rotation steps, each row followed by its count of steps:
The counts run from 0 to 950.
[151 108 149 157 124 136 143 121 175 144 106 148 179 144 195 128 148 129
 121  77 161 124 143 111  93 132 142 179 148 123 131 115 142 121 118 134
 149 151 142 134 125 151 116 160 147 119 115  43 135  90 142 146 150]
811
[140 106 136 173 127 126 159 158 142 136 105 156 173 114 145 120 141 124
 133  88 127 172  74 139 110 151  84 149 144 137 165 132 119 125 128 132
 115 146 127 137 101 107 135 169 186 142 109  47 127 118 122 139 150]
277
[116 100 117 109 115 116 135 147 155 138  95 144  93 133 163 133  97 116
 120 100 146 129 150 169 105 104 117 188 159 109 136 168 138 154 141 134
 164  90 120 161 145  94 165 139 193 136 127 136 106  74 111 136 135]
323
[145 126 142 158 102 149 161 137 185 173  87 155 167 157 151 145 186 137
 125 103 117 145 154 127 100 122 139 149 145 111 148 143 137 139 130  97
 150 146 157 150 115 129 129 149 174 148 116  73 147 129 122 163 176]
467
[159 119 136 114 102 161 177 155 179 154  90 130 169 146 148 118 171 141
 121 127 139 155 134 153 123 136  98 147 141 146 134 146 154 120 134 130
 171 107 159 167 119 124 129 119 165 151 127  45 106 132 119 168 139]
472
[159 140 146 127 100 112 150 141 148 126  85 125 122 133 113 131 151 142
 135  86 123 165 158 104  79 169 139 154 124 121 169 137 120 161  99 142
 160 134 100  87 130 135  96 127 179 141 158  74 112  75 107  90 161]
265
[130  88 143 134  99  98 176 136 133 173  72 115 109 133 121 122 116 152
 106  97 122 152 119 146 101 103 125 174 128 125 131 137 118 139 147 139
 178 102 125 140 127  81 140 124 194 174 184 154 127  97 110 138 112]
15
[136 123 143 114 128 126 138 153 151  97  94 142 117 155 128 144  99 126
 163 122 130 173 138 150 148 111  65 143 123 133 152 165 170 133 149 157
 174  98 131 131 184 120 149 140 191 119 144 103  72 100 111 124 103]
135
[126 112 104 113  93 138 162 167 155 166  74 144 124 120 139 127 149 132
  82 107 131 142 130 149 117 131 132 153 166 127 153 164 119 164 136  99
 146 103 114 192 127  83 156 138 181 161 144  83 131 114 106 141 120]
664
[148 142 163 133  97 177 153 104 178 155  82 124 152 170 143 140 165 133
 125  83 121 154 146 125 122 127 158 149 136 137 144 135 173 163 125  98
 164 140 144 146 156 125 135 141 163 158 179  82 143 138 140 125 153]
847
[126 117 107 114 105 135 156 175 161 165  69 151 128 122 146 120 147 146
  88 105 122 147 143 157 119 132 133 146 169 123 147 165 127 153 147  96
 157  96 111 188 120  85 157 137 177 164 148  95 124 109  99 138 116]
665
[148  89 193 125 124 145 137 131 162 106  69  94 128 141 114 151 120 155
 126  85 167 165 130 162 130 143 128 140 137 149 108 134 147 186 158 139
 140  93 116 149 158 131 125 115 158 155 178 105  83 114 132 125 134]
102
[120  84 149 144 123 136 169 141 170 137 112 126 155 111 160 132 128 115
 119  78 154 147 110 121 137  86 108 159 142 159 144 126 146 131 163 144
 145 137 172 185 136 126 175 186 157 169 128 125 124 114 100 180 134]
937
[174 133 148 112 131 166 152 115 153 113  77 160 129 107 170 137 114 143
 148  74 143 154 142 103 104 130 161 160 155 116 149 130 114 115  96 127
 124 145 152 152 156 137 150 179 141 132 173 105 120  75 155 132 120]
531
[158 107 172 136 120 110 147 147 126 131  81 131 112 118  94 153 131 122
 105 107 157 179 157  96 112 109 119 139 131 136 143 132  96 205 145 147
 120 106  92 138 167 170 137 138 159 155 159 123 105  84  94 121 127]
452
[145 132 154  95 127 148 170 134 174 110  45 151 113 149 133 158 124 146
 151  92 119 149 126 112 126 123 167 141 124 102 168 161 113 120 111 103
 111 135 155 173 147 107 117 158 182 113 150 106 115 100 172 127 118]
875
[133  91 142 115 116  98 150 134 135 130  85 141 112 130 153 163 101 143
 128 126 140 131 190 124 115  92 120 168 114 114 135 166 104 129 147 157
 182  85 144 145 171 122 129 154 175 118 137 134  92  69 104 140 113]
328
[160 150 146 117 102 115 151 138 147 121  91 123 120 126 112 130 148 144
 135  98 125 174 172 100  89 151 142 146 130 134 171 134 124 160 100 146
 166 124 112  87 136 141 103 128 179 139 165  79 117  68  97  98 151]
264
[129 120 144 131 119  88 179 177 165 165  79 131 119 139 129 101 145 145
 129  93 135 171 163 120  92 110 104 156 127 106 134 141 126 112 140 147
 186 136 126 116  90 128 136 113 185 164 136 125 120  73 103 148 147]
361
[170 117 152  94  94 171 138 111 176 138  78 155 116 164 150 146 128 150
 119 112 135 120 162 126 107 132 167 182 138 123 128 147 154 165 107 111
 156 102 123 146 182 125 136 130 177 128 161 106 116  86 135  94 132]
226
[163 134 171 149 124 114 169 133 112 117  81  96 116 114 121 163 135 119
 139  76 121 169 141  96 102 153 127 127 107 141 150 135 125 152 112 177
 152 137 121 100 147 126 123 170 166 149 200 109 101  94 127 117 147]
645
[145  86 186 138 142 105 183 127 142 149  92 107 147 136 160 137 107 126
 149 115 156 143 152 125 100 101 107 170 110 112 121 140 115  97 127 170
 179 111 145 129 102 122  99 123 174 131 132  82 100  86 158 166 130]
711
[134 119 137 151 100 144 151 139 182 164  93 142 179 153 147 152 186 129
 126 105 117 150 155 134 107 119 124 149 142 121 159 147 142 137 141 105
 156 146 168 154 123 134 120 150 178 140 108  64 137 137 110 162 171]
468
[ 96  97 157 132 130 145 161 153 174 149 104 151 132 158 135 150 113 125
 146  87 132 156  88 153 131  77 115 150 126 147 147 134 136 132 154 116
  96 120 153 140 104 117 161 167 189 142 108 111 131 106 135 183 165]
591
[101 136 133 102  99 146 160 137 159 150 104 132 145 125 146 124 151 102
 136  82 152 163 161 130 121 128 154 140 150 125 183 167 118 146  98  97
 176 134 130 153 130 122 122 146 153 148 147  36 139 115 128 142 143]
159
[136 113 150 139 156 100 177 160 158 120  78 153 119 131 124 139 102 132
 141 103 102 160 108 102 129 100  98 157 115 106 174 139 127 106 142 138
 121 142 140 158 120  93 141 163 220 129 112 130 106  81 132 123 120]
868
[132 108 133 146  92 139 158 139 186 153 100 133 180 143 145 141 184 122
 119 110 122 148 146 134 113 125 115 155 135 125 164 148 142 146 141 121
 163 145 171 169 133 131 118 148 174 137 104  55 129 141 105 163 164]
469
[118 105 154 148 120  89 162 130 149 164  77 119 117 129 132 141 111 154
 135  86 105 161 158 140 108  93 129 163 133 115 138 137 127 134 157 127
 190 109 140 128 123  76 136 137 207 162 171 162 127  99 111 141 125]
17
[149 134 186 147 136 175 140 133 165 134 105 170 164 152 148 133 129 118
 145  87 168 175 145  97 147 111 113 128 136 140 135 141 152 153 133 110
 128 140 122 134 173 187 153 172 144 143 128  63 122 108 136 126 133]
344
[150 153 137  75  91 169 153 146 159 103  79 156 128 153 147 131 138 148
 137 103 140 154 131 118 138 145 155 123 126 153 169 151 145 126  99 134
 146 113 128 123 171 145 119 145 144 112 170  41 106  76 133 125 115]
882
[118  95 141 106  93 131 161 159 153 132 109 158 136 111 128 113 125 184
 108  77 141 150  96 130 128 152 131 143 120 188 150 137 130 149 121 115
 145 105 113 125 120  91 133 155 177 164 138  99 122  80  78  95 133]
388
[140 108 169 110 143 102 148 156 149 114  86 128 101 115 128 138  79 140
 112  86 167 141 139 100 114 113 145 150 133 139 139 121 101 167 136 161
 112  99  83 124 115 138 123 138 165 136 145 106  99  30 119 120 122]
798
[153 116 175 188 131 134 151 122 124 139  90 122 167 127 124 169 151 101
 115  90 118 167 119  85 129 129 128 123 126 143 169 127 121 171 136 137
 120 149 115 141 165 137 121 187 170 144 166  66 130 132 126 122 127]
651
[159 136 131 143 143 132 147 146 184 120  62 122 121 119 124 163 141 111
 129  88 117 161 150 127 104 105 134 153 176 102 162 126 127 157 147 134
 100 143 148 180 120 125 160 154 183 143 143 133 121 101 129 180 156]
562
[151 115 171 167 134 102 156 150 168 143  97 140 146 117 123 136 147 137
 103  78 139 152 162  58 106 114 136 150 125 130 157 110 123 171 145 138
 125 156 113 131 129 151 124 165 174 155 123 117 135  72  89 103 153]
458
[148  90 172 146 111 118 154 119 145 158  84 147 149 137 156 155 131 137
 105  95 154 124 147  78  88  98 183 171 126 119 142 117  81 145 120 135
 122 123 121 131 134 156  94 164 154 122 144  84 145  63 132 142 130]
805
[132 134 143 132 110 142 140 160 133 144  89 141 148 133 170 108 152 134
 121  71 166 150 156 130 125 164 121 127 136 141 122 170 150 157 122 125
 192 125  95 111 162 136 152 165 131 158 171  60 113  99 111 105 135]
542
[160 160 169 112 152 145 154 144 160 111  59 113 141 134 143 153 116 113
 152 106 152 172 167 121 131 117 142 117 158 116 151 143 119 131 127 140
 131 111 129 153 129 150 113 133 144 123 164  41  95  91 163 166 120]
63
[158 111 178 152 157 126 150 113 162 121  99 116 145 136 152 159  98 115
 178  95 139 165 154 140  97 111  96 170 135 108 132 125 138 112 126 165
 148 123 156 109 109 132 123 140 184 119 126  92  95  92 161 163 160]
714
[144 101 189 145 127 113 160 127 137 129  72 101 142 138 148 180 126 153
 108  82 123 117 136 100 125 141 174 130  96 166 137 126 130 144 137 159
 148 104 118 115 139 107  87 174 157 125 181  86 105  89 134 116 123]
301
[167 142 166 166 147 161 163 135 145 166  95 138 174 112 143 141 141 123
 105  96 121 170 129  85 131 128 130 115 152 160 159 117 127 154 126 111
 119 135 113 154 129 122 144 176 160 166 170  57 138 122 134 136 118]
654
